One hidden turn or mirror swaps the rows below in pairs. Which row is each named row swapped with?
The rows were stretched afterwards, more along some directions than others.
rakot: [-15 144 -64 -158 61 -9 12 -53 47 9 -70 -86 -26 29 -41 43]
suv: [-136 26 36 -118 132 64 -39 -12 -10 23 -51 68 45 -92 -42 120]
papob: [-50 69 17 135 -18 3 -56 -56 -196 -33 -25 -8 -138 148 -186 -69]
Kipi: [-160 95 93 46 186 26 -49 -24 -103 -112 -103 -42 -198 -25 -145 -68]
gopob: [-252 23 80 -104 169 37 43 -41 -164 -46 -49 -22 -84 70 -91 159]
teras: [-12 133 143 39 106 -63 17 127 -31 -177 200 125 -104 -263 118 -62]
rik: [-182 -57 55 -131 91 27 -26 -180 -202 16 -295 -65 -67 97 -203 129]
fetig: [22 124 86 -102 -79 50 -98 -123 -30 -51 -13 -16 -191 154 -193 -63]
kuvo: [-96 -25 -56 -92 -7 86 -66 69 33 -159 49 35 70 -91 1 14]
lalim: [-220 13 65 -136 9 97 -60 -138 -98 8 -219 -41 -165 62 -150 50]
Rav: [48 128 63 -144 133 -72 -9 -168 -128 6 32 -55 -156 80 143 -9]
Poko: [-138 77 64 22 181 44 -92 -8 -95 -134 -54 -30 -166 -75 -170 -50]
bada: [61 102 150 -10 104 -61 -43 165 -14 -173 144 117 -97 -304 6 51]
feba: [169 5 104 -97 1 -99 -73 50 38 -160 121 78 -83 -115 -89 14]
loni: [89 143 126 -103 100 -45 -13 -124 -67 -26 -65 -57 -111 68 94 7]
voz: [-109 -23 166 -115 119 72 31 -145 -160 141 -182 -24 -28 -30 -204 47]
Zulov: [48 129 75 -136 146 -66 -26 -172 -145 23 29 -67 -162 85 125 24]
seluv: [-145 -12 156 -25 16 190 -35 -55 20 56 -166 -1 -98 -130 -213 55]
Vasab: [-142 51 136 -149 64 -96 -11 122 -25 -86 -118 39 -71 -143 -143 3]
zof: [-102 21 145 -68 57 33 -71 201 -8 28 -168 6 45 -344 -237 -7]
bim: [41 39 45 -50 76 -96 -113 16 -155 -107 10 -83 -37 -96 -137 -8]
Lupo: [-79 88 3 -32 77 30 -94 125 -20 -236 185 60 9 -156 10 55]
nurid: [-116 91 78 25 213 42 -72 -79 -142 -81 -80 -55 -152 -19 -146 -45]
kibu: [-36 77 38 106 19 39 -94 -84 -101 76 -185 9 -166 2 -12 8]
Budal: [-228 -40 163 -195 209 86 -69 -71 -199 168 -310 -13 -51 -238 -133 121]
moda: [-44 -96 70 -154 142 -17 -49 -7 -137 -22 57 67 -49 20 -64 -25]
rono: [-96 90 42 -106 -3 -21 21 112 132 -176 -117 19 -99 -66 -278 -2]
Mize: [-12 102 56 -113 -37 -4 -20 117 55 -169 -16 -27 -69 32 -272 -52]
mufof: [47 143 131 170 87 -50 -4 15 -31 -128 -14 -62 -95 -92 60 -123]
Zari: [62 177 148 68 126 -40 -31 -80 -146 -9 -130 -97 -215 31 -103 -23]
tuv: [-196 28 14 -38 137 139 -28 -149 -183 133 -47 -35 -92 114 158 120]
zilam: [-60 -61 61 -93 110 -15 -33 -25 -128 5 55 41 -96 93 -56 -45]
Sab: [81 119 60 -40 -2 47 16 -26 -20 -104 46 68 -37 156 -44 -12]
dofu: [-78 21 113 23 66 -32 -16 88 -45 49 -286 7 50 -160 -221 28]
zep: [66 -45 13 -119 98 20 -64 -51 -199 -127 50 56 -64 45 85 43]
Nos: [53 20 221 -52 95 -22 -10 171 -35 -183 57 99 -62 -284 -32 109]
Paneb: [-46 -65 56 -96 98 -37 -13 18 -84 -65 86 75 -91 81 -58 -23]
dobo: [52 96 158 -14 122 -53 -28 157 -39 -168 128 108 -88 -329 14 26]
legup: [-37 74 -4 -229 209 -5 -30 -140 -180 12 60 -38 -115 -11 179 18]
vumuf: [-101 7 125 -44 74 97 34 21 65 -134 -17 -57 -74 -111 -144 96]
Lili: [-78 62 125 21 25 50 50 -30 -85 -84 63 91 -59 -103 -82 97]
vesem: [-69 36 166 -33 3 88 -85 235 135 -39 -87 -28 -110 -359 -327 19]
vep: [-218 63 45 89 86 165 0 -87 -199 29 -144 -60 -59 54 24 10]
rem: [-69 20 -83 -8 30 61 -145 -63 9 15 -129 -103 -70 -64 -195 -21]
rikel: [-115 151 111 91 126 5 42 14 -141 -51 101 59 -101 -128 189 -60]
zadeb: [-83 20 -68 -256 164 30 -60 -37 -102 -83 109 14 -20 -123 169 48]

rikel swaps with zadeb
rem swaps with papob
kibu swaps with bim
Rav swaps with dobo

